[[114 136 124 110 105]
 [126 130 110 141 116]
 [130 125 109 117 109]
 [106 149 147 130 130]]
->
[[114 136]
 [126 130]
 [130 125]]

[[132 140 136]
 [110 124 150]
 [117 131 149]
 [114 133 155]
 [113 118 138]]
->
[[132 140]
 [110 124]
 [117 131]]

[[118 128]
 [135 131]
 [139 154]
 [125 106]]
->
[[118 128]
 [135 131]
 [139 154]]

[[109 151 109]
 [145 121 112]
 [110 138 139]
 [144 109 145]
 [115 149 106]]
->
[[109 151]
 [145 121]
 [110 138]]

[[123 125 156 127 108]
 [131 136 150 112 108]
 [123 112 151 125 108]]
->
[[123 125]
 [131 136]
 [123 112]]

[[128 145 148 135]
 [138 132 150 140]
 [129 155 136 100]
 [118 130 102 144]]
->
[[128 145]
 [138 132]
 [129 155]]

[[128 142]
 [141 114]
 [110 127]
 [154 136]
 [125 104]]
->
[[128 142]
 [141 114]
 [110 127]]
---
[[130 124]
 [115 129]
 [118 124]
 [129 137]
 [130 146]
 [134 103]
 [107 116]
 [138 142]
 [128 134]
 [132 113]]
->
[[124 130]
 [129 115]
 [124 118]
 [137 129]
 [146 130]
 [103 134]
 [116 107]
 [142 138]
 [134 128]
 [113 132]]

[[127 127 121 126 125 126]
 [119 111 119 131 123 135]
 [134 124 108 140 155 144]
 [128 126 148 123 131 138]
 [132 132 134 123 130 102]
 [120 132 133 112 119 106]
 [128 128 132 129 130 129]
 [124 140 118 116 140 126]
 [132 134 124 134 136 130]
 [128 128 126 127 127 128]]
->
[[126 127 127 121 126 125]
 [135 119 111 119 131 123]
 [144 134 124 108 140 155]
 [138 128 126 148 123 131]
 [102 132 132 134 123 130]
 [106 120 132 133 112 119]
 [129 128 128 132 129 130]
 [126 124 140 118 116 140]
 [130 132 134 124 134 136]
 [128 128 128 126 127 127]]

[[123 128 124 102 139 129 122 133 117 134 130 136 133 135 126 116]
 [125 131 129 123 126 137 136 131 138 123 137 120 126 131 145 135]
 [123 112 117 113 123 138 129 127 130 129 127 126 121 145 131 126]
 [129 140 124 107 120 139 134 122 116 134 129 121 130 124 122 121]]
->
[[116 123 128 124 102 139 129 122 133 117 134 130 136 133 135 126]
 [135 125 131 129 123 126 137 136 131 138 123 137 120 126 131 145]
 [126 123 112 117 113 123 138 129 127 130 129 127 126 121 145 131]
 [121 129 140 124 107 120 139 134 122 116 134 129 121 130 124 122]]

[[152 108 130 120 152 138]
 [114 130 143 153 143 152]
 [150 117 116 106 126 114]
 [107 136 140 151 126 137]
 [107 144 127 136  99 109]
 [155 106 130 114 146 128]
 [148 119 115 113 135 127]
 [103 147 125 144 108 124]]
->
[[138 152 108 130 120 152]
 [152 114 130 143 153 143]
 [114 150 117 116 106 126]
 [137 107 136 140 151 126]
 [109 107 144 127 136  99]
 [128 155 106 130 114 146]
 [127 148 119 115 113 135]
 [124 103 147 125 144 108]]

[[137 116 146 128 108 144 136 152 121 110 130]
 [120 151 110 132 149 119 125 115 133 152 131]
 [125 146 113 149 134 137 127 115 129 129 127]
 [123 143 114 143 132 134 126 118 127 130 126]
 [123 146 112 144 137 132 126 114 130 133 127]
 [126 137 121 138 120 138 129 131 121 122 126]
 [140 112 156 108 129 123 137 152 135 135 137]
 [122 146 111 138 143 125 125 112 132 141 128]]
->
[[130 137 116 146 128 108 144 136 152 121 110]
 [131 120 151 110 132 149 119 125 115 133 152]
 [127 125 146 113 149 134 137 127 115 129 129]
 [126 123 143 114 143 132 134 126 118 127 130]
 [127 123 146 112 144 137 132 126 114 130 133]
 [126 126 137 121 138 120 138 129 131 121 122]
 [137 140 112 156 108 129 123 137 152 135 135]
 [128 122 146 111 138 143 125 125 112 132 141]]

[[121 147 102 128 121 134 107]
 [117 140 120 137 127 138 120]
 [124 134 123 123 110 112 140]]
->
[[107 121 147 102 128 121 134]
 [120 117 140 120 137 127 138]
 [140 124 134 123 123 110 112]]
